(in the rows, 128 means zero)
Families of rows that turns and mirrors carry onto each other, the same ones carrying the whole set onto itself: the rest of each named row's family, in list order:
5 families of 8 rows:
k996: [174 164 113 114 164 149 109 123 107 108 162 117 115 125 136 134 137 116
 123 126  82 126 145 111 151 127  88 129 154 149]
k348: [149 130 160 125 137 142 141 122 113 113 106 154 135 109 126 128 127 154
 130 120 119 139 127 137 155 133  96 131 132 184]
k645: [151 146 156 111 153 124 126 138 117 121 137 149 133 134 136 119 118  99
 141 115 133 120 142 115 170 141 126 127  94 157]
k218: [157 144 126 113 155 126 150 133 106 112 144 128 143 138 151 160 134 113
 120 106  86 128 117 129 169 158 114 109 177 155]
k893: [170 149 120 109 151 113 124 114 152 112 143 151 132 130 133 117 140 101
 123 123 136 130 139 152 121 145 140 139 107 145]
k802: [153 141 122 138 128 142 155 116 145 115 125 134 131 120 115 120 147 145
 122 124 122 142 128 158 115 129 126 138 127 175]
k748: [148 126 147 129 146 156 139 145 126 110 123 152 133  82 134 129 127 125
 124 117 129 138 122 124 169 156 100 131 143 182]
k55: [150 130 120 138 138 154 155 148 151 120 130 125 140 103 132 132 132 135
 123 131 133 147 116 157 129 156 132 121 141 173]
k278: [153 123 127 134 167 126 163 134 105 127 172 124 152 124 116 122 140 137
 154 120  87 158 111 135 161 125 113 100 142 134]
k745: [151 168 106 121 155 141 109 129 118 110 152 128 119 112 143 148 137  99
 109 118  97 120 124 113 149 133  99 125 166 129]
k827: [160 156 110 117 146 115 135 124 136 113 134 148 124 128 124 111 136  92
 135 116 140 133 134 148 136 147 152 132 103 143]
k289: [155 137 120 115 148 132 116 115 118 110 161 128 113 100 160 136 133 108
 119 115  94 121 142 118 151 125  88 146 171 160]
k573: [136 129 121 132 162 112 172 133 104 114 150 130 154 124 126 128 139 127
 144 113  91 165 104 151 151 143 110 109 155 131]
k634: [159 124 152 106 143 134 126 125 110 123 114 171 152 104 122 125 132 142
 122 120 136 133 131 153 160 136  97 124 130 172]
k272: [156 156 129 116 143 134 137 130 155 120 151 128 125 139 126 115 131 105
 124 134 132 129 138 140 130 138 154 137 102 148]
k889: [173 139 136 112 159 130 149 130 115 118 162 116 142 137 142 152 140 126
 139 116  79 133 120 114 178 144 126 103 161 154]
k851: [150 145 146 109 150 108 117 127 118 118 128 169 128 108 124 117 115  97
 135 113 145 119 128 122 170 146 124 126 116 151]
k767: [138 144 145 138 174 131 121 144 124  99 133 151 130 100 145 112 128  94
 138 104 129 121 132 115 164 154 117 132 109 155]
k400: [158 155 109 143 168 144 124 131 113 123 175 122 132 102 117 113 139 123
 140 136  94 152 120 127 144 103 101 122 140 120]
k254: [150 131 151 105 139 144 132 131 112 118 113 166 135  97 116 129 118 141
 115 129 141 132 121 147 169 141 117 119 139 166]
k346: [177 170 117 121 163 149 110 127 122 114 165 115 122 117 142 141 141 111
 126 132  87 129 129 108 162 123 113 124 159 140]
k357: [150 144 163 128 157 111 121 124 118 112 124 161 125 131 145 123 107 108
 135 112 125 118 132 111 155 137 106 133 110 167]
k594: [145 119 121 116 169 116 153 119  91 112 170 127 148 125 124 113 143 136
 146 119  97 154 112 156 150 139  96  98 139 130]
k515: [140 149 119 146 167 128 136 148 148 109 139 125 137 121 144 114 134 104
 137 118 133 129 126 147 124 153 148 124 105 146]
k361: [154 151  95 124 162 135 117 115 102 112 174 127 128  99 121 104 147 116
 134 130 106 148 123 143 137 121  80 121 143 124]
k723: [148 138 162 115 138 146 137 137 108 125 122 153 145 103 113 115 128 136
 137 124 132 140 132 135 180 131 105 129 124 180]
k195: [176 142 128 109 153 122 145 124 112 117 160 111 139 143 132 146 140 127
 140 114  78 135 133 121 165 151 105 112 170 171]
k451: [165 134 132  94 161 113 142 114 107 111 163 118 143 143 149 145 135 126
 132 118  94 129 116 138 165 162 113  96 166 152]
k434: [149 126 130 128 168 105 157 126 114 124 174 115 150 136 110 121 133 140
 153 125  86 153 121 140 144 134 104 105 151 142]
k775: [155 117 128 112 141 114 148 125 119 123 156 113 138 128 166 152 125 131
 131 116  92 131 130 144 147 140 109 121 177 172]
k548: [130 138 116 136 170 119 121 117 107 104 166 127 123  98 145 103 142 113
 139 113  96 135 139 139 135 108  93 144 138 128]
k708: [155 147 135 120 129 157 149 128 145 124 136 131 136 107 104 113 141 142
 121 141 133 147 130 159 142 129 132 140 132 171]
k553: [130 118 123 133 163 101 152 127 109 117 160 112 149 128 150 119 135 137
 151 114  93 145 126 164 131 124 115 118 146 140]
k623: [168 140 123 115 139 141 138 116 139 119 127 152 145 110 116 116 148 142
 113 131 135 145 132 179 127 134 125 136 131 165]
k470: [162 133 149 100 156 106 113 123 122 118 129 171 139 124 140 125 123 102
 132 112 136 118 137 126 155 147 112 126 105 152]
k718: [160 141 114 113 134 152 151 129 131 116 121 144 131 114 117 121 138 138
 114 131 137 144 127 174 134 141 145 127 126 157]
k304: [131 150 102 139 163 128 129 131 114 112 158 131 130  97 118 116 143 112
 133 125 100 156 113 134 130 120  94 126 145 107]
k75: [147 147 118 134 179 132 121 126 110 113 176 120 125 117 113 108 132 130
 135 135  89 144 131 130 130 111  88 121 136 120]
k329: [154 155 125 140 150 112 134 117 151 113 145 140 121 140 133 115 128 100
 128 117 128 120 134 132 116 134 135 142 104 157]
k34: [175 166 108 102 154 133 103 112 118 111 168 117 121 116 144 137 139 106
 118 130 103 121 126 126 151 141  97 119 172 147]

The rest of the family of k289: k748, k55, k767, k515, k775, k548, k553
The rest of the family of k329: k348, k218, k802, k745, k573, k357, k304
The rest of the family of k594: k645, k272, k361, k723, k451, k708, k34
The rest of the family of k254: k996, k827, k851, k195, k434, k718, k75

Families of rows that turns and mirrors carry onto each other, the same ones carrying the whole set onto itself: the rest of each named row's family, in list order:
11 families of 3 rows:
k356: [ 84 106 131 129 112 121 112 108 105  96]
k868: [ 82 121 115 133 105 111 121 103 101  90]
k965: [101  93 132 118  94 131 149 115 118 104]
k963: [103 111 115 109 114 103 128  59 112 123]
k619: [113 145 127 110 120  94 107  97 140 114]
k904: [ 99 109 140 103 116  98 128 124 137 120]
k178: [ 94 127 122 133 117 119 102  95 107  91]
k581: [ 98 114 113  90 122 118 161  93 111 109]
k746: [110 113 136 125  92 125 156 129 115 117]
k77: [143 124 102 114 103 107 156 101 102 111]
k392: [155 127 115 110 121 117 128  90 113 118]
k436: [109 142 101 136 114 102 157 104 116 113]
k863: [ 97 105 141 112  93  95 148  96 130  91]
k554: [109 148 125 128  86  98 136 113 101  93]
k810: [121 151 110  90 117 116 120 111  96 116]
k505: [ 99 103 114 111 107 102 142  67 109 124]
k42: [106 137 106  94 130 119 146  73 115 103]
k380: [126 125 132 121 120 142 108  84 130 102]
k987: [113 137 111  88 108 113 140 123  93 117]
k498: [108 103 130 126 127 121 150 122 126 129]
k700: [121 160 115 137  95 116 140  98 115 104]
k287: [112 111 151 110 111 107 121  85 139  92]
k840: [102 101 123 107 115 108 129  69 112 126]
k937: [125 139 122 130 140 120 123  95 131 120]
k613: [ 95 139 113 110  98  81 140 115 128 111]
k104: [108 133 131 117  98  91 134  76 131  84]
k844: [108 143 102 130  88 116 145  87 112  90]
k884: [108 109 153 115 101 115 128 129 108 105]
k381: [124 143 144 122 112 116 101 101 116 100]
k806: [129 132 146 125 120 137 115 105 128 116]
k908: [117 130 123  86 119 123 122 120 102 124]
k266: [109 114 124  87 140 131 140  82 119 112]
k936: [142 101 123 106 112 118 146 111 109 123]

The rest of the family of k266: k581, k42
The rest of the family of k840: k963, k505
The rest of the family of k936: k77, k392
The rest of the family of k908: k810, k987
The rest of the family of k746: k700, k806
The rest of the family of k844: k965, k380

Families of rows that turns and mirrors carry onto each other, the same ones carrying the whole set onto itself: the rest of each named row's family, in list order:
4 families of 8 rows:
k255: [115 142 139 113 120 151 116 117]
k331: [130 125 107 125 109 131 161 136]
k448: [124 136 106 129 116 124 132 102]
k161: [130 145 154 138 137 117 118 144]
k721: [150 112 145 122 154 131 127 140]
k389: [151 114 143 121 154 135 136 139]
k419: [157 118 114 110 132 117 116 156]
k263: [111 125 132 104 128 152 150 146]
k693: [115 127 128 100 137 148 154 143]
k771: [129 122 104 127 109 124 157 141]
k539: [133 139 124 114 134  96 112 156]
k53: [155 115 111 109 126 116 117 151]
k742: [126 150 118 117 133  95 113 142]
k998: [128 122 101 128 118 127 161 136]
k814: [110 125 129 101 130 147 154 137]
k976: [130 146 122 119 125  93 112 148]
k496: [156 119 122 109 141 118 111 149]
k906: [116 146 133 110 118 151 122 115]
k969: [134 141 151 138 140 106 122 149]
k347: [117 141 121 108 118 151 123 110]
k794: [127 143 160 137 134 119 121 141]
k726: [126 136 105 135 112 125 126 107]
k467: [119 129 111 126 115 135 164 133]
k222: [129 141 121 120 136  91 110 146]
k786: [106 134 124 103 123 147 148 135]
k418: [128 145 159 134 142 115 123 136]
k417: [126 131 107 131 116 133 138 104]
k944: [152 111 150 121 146 135 131 141]
k150: [155 115 111 104 135 115 122 149]
k546: [154 117 148 130 150 123 123 138]
k988: [110 146 132 111 127 149 116 115]
k262: [126 142 106 133 121 121 128 103]

The rest of the family of k347: k539, k496, k969, k467, k786, k417, k546
The rest of the family of k988: k263, k998, k976, k726, k418, k944, k150
The rest of the family of k721: k331, k448, k161, k419, k814, k906, k222

Families of rows that turns and mirrors carry onto each other, the same ones carrying the whole set onto itself: the rest of each named row's family, in list order:
4 families of 8 rows:
k796: [128 109 135 158 139  91 135 143 121 104 105 120 127]
k73: [139 123 108 158 132 109 153 109 134 105 134 132 109]
k568: [ 95 123 136 187  97 126 135 153 127 132 124 140 143]
k831: [116 114 145 152 126 101 129 129 114 101 103 121 146]
k453: [ 97 106 147 168 112 100 178 128 126 128 102 150 130]
k787: [118 136 114 166 116 110 146 111 138 126 162 122 101]
k151: [116 110 112 131 106 103 172 109 112 124 131 131 122]
k100: [114 130 128 168 130  94 156 109 134  88 142 120 120]
k211: [129 136 116 144 119 107 152 104 121 101 131 120 122]
k630: [111 114 142 192  98 105 139 153 134 148 121 139 136]
k117: [100 119 145 165 136  82 127 128 124  87 123 131 133]
k167: [107 141 107 170  92 127 140 125 139 122 154 132 117]
k600: [121 127 116 181 103 121 141 124 152 136 155 141 115]
k525: [111 105 142 163 114 109 163 132 105 125 100 129 151]
k205: [ 99 106 131 139 108  84 171 104 125 128 124 153 118]
k769: [103 101 109 155 101 101 123 126 140 138 165 147 120]
k33: [120  98 132 146 131 102 173 105 113 132 120 132 121]
k946: [102 136 124 185 106 110 162 126 152 110 151 129 112]
k809: [129 120 132 154 144  97 143 101 116 108 123 121 121]
k13: [ 95 126 129 191 106 119 135 155 138 142 141 133 115]
k986: [ 90 121 141 193 101 112 166 147 147 125 124 144 123]
k500: [ 93 115 106 138  90 115 134 126 135 131 152 143 118]
k859: [104 102 139 168 111  92 109 156 138 128 131 129 136]
k253: [ 81 116 137 158 111  81 110 140 133 112 134 148 127]
k559: [ 86 115 124 140  96  81 134 118 136 129 147 155 111]
k833: [105 111 113 138 105 102 148 112 135 147 156 135 101]
k225: [ 90 110 137 157 100 112 107 153 136 124 123 139 141]
k308: [103 104 147 182 130 112 154 147 117 134 102 136 136]
k258: [104 108 150 164 139 100 116 143 118 120 105 135 133]
k323: [122 103 136 164 123  90 162 138 102 134  99 139 131]
k948: [ 88 114 129 159 106 103 110 150 140 144 137 144 114]
k672: [121 101 102 141 123  96 160 110 111 127 137 148 114]

The rest of the family of k500: k568, k831, k151, k211, k167, k525, k225
The rest of the family of k559: k453, k100, k117, k205, k946, k986, k253
The rest of the family of k787: k33, k809, k13, k833, k308, k258, k948

Families of rows that turns and mirrors carry onto each other, the same ones carrying the whole set onto itself: the rest of each named row's family, in list order:
5 families of 8 rows:
k757: [127 142 133 138 148 136  96 129]
k407: [113 127 159 108 120 141 146 139]
k157: [127 140 106 151 123 137 138 121]
k752: [126 150 156 107 149 131 127 135]
k393: [131  89 147 127 120 129 127 126]
k148: [114 150 137 138 140 126 101 137]
k246: [102 142 122 135 117 105 135 118]
k765: [110 145 131 143 137 105 111 127]
k722: [148 112 140 130 144 134 101 137]
k801: [119  99 125 130 105 118 144 127]
k319: [ 99 148 119 121 110 128 137 128]
k36: [116 137 163 112 131 141 132 144]
k690: [139 123 115 161 132 134 130 125]
k243: [111 141 111 136 130 119 151 117]
k12: [138 118 127 155 152 112 124 128]
k494: [117 112 126 142 117 102 137 119]
k728: [136 104 141 147 135 117 108 137]
k394: [133 122 153 132 145 132  97 133]
k316: [120 139 144  97 126 133 153 127]
k930: [126 110 115 145 132 113 151 119]
k291: [139  92 130 142 134 130 114 124]
k951: [120 104 114 126 110 132 144 113]
k320: [120 151 120 144 150 121 126 128]
k770: [123 111 163 118 125 142 141 141]
k960: [102 153 114 121 123 140 127 120]
k713: [124 120 169 118 134 138 128 146]
k473: [124 130 124  89 129 140 141 127]
k592: [123 113 136 149 134  99 113 125]
k158: [144 114 161 117 148 123 124 136]
k78: [121 157 130 116 137 142 108 136]
k267: [131 144 131  98 147 141 117 135]
k390: [141 101 127 100 133 134 138 129]
k216: [105 160 141 115 129 140 114 128]
k895: [139  91 128 120 116 134 136 129]
k994: [148 112 139 108 152 134 116 135]
k276: [135 104 149 105 127 125 153 128]
k486: [133 125 109 153 122 134 142 120]
k993: [114 137 117 105 111 140 146 127]
k171: [108 122 131 111 102 133 144 117]
k760: [135 143 112 158 138 136 123 125]

The rest of the family of k407: k157, k36, k690, k770, k713, k486, k760
The rest of the family of k993: k148, k722, k801, k319, k728, k78, k895
The rest of the family of k12: k752, k243, k316, k930, k320, k158, k276
The rest of the family of k291: k757, k393, k394, k951, k960, k216, k171

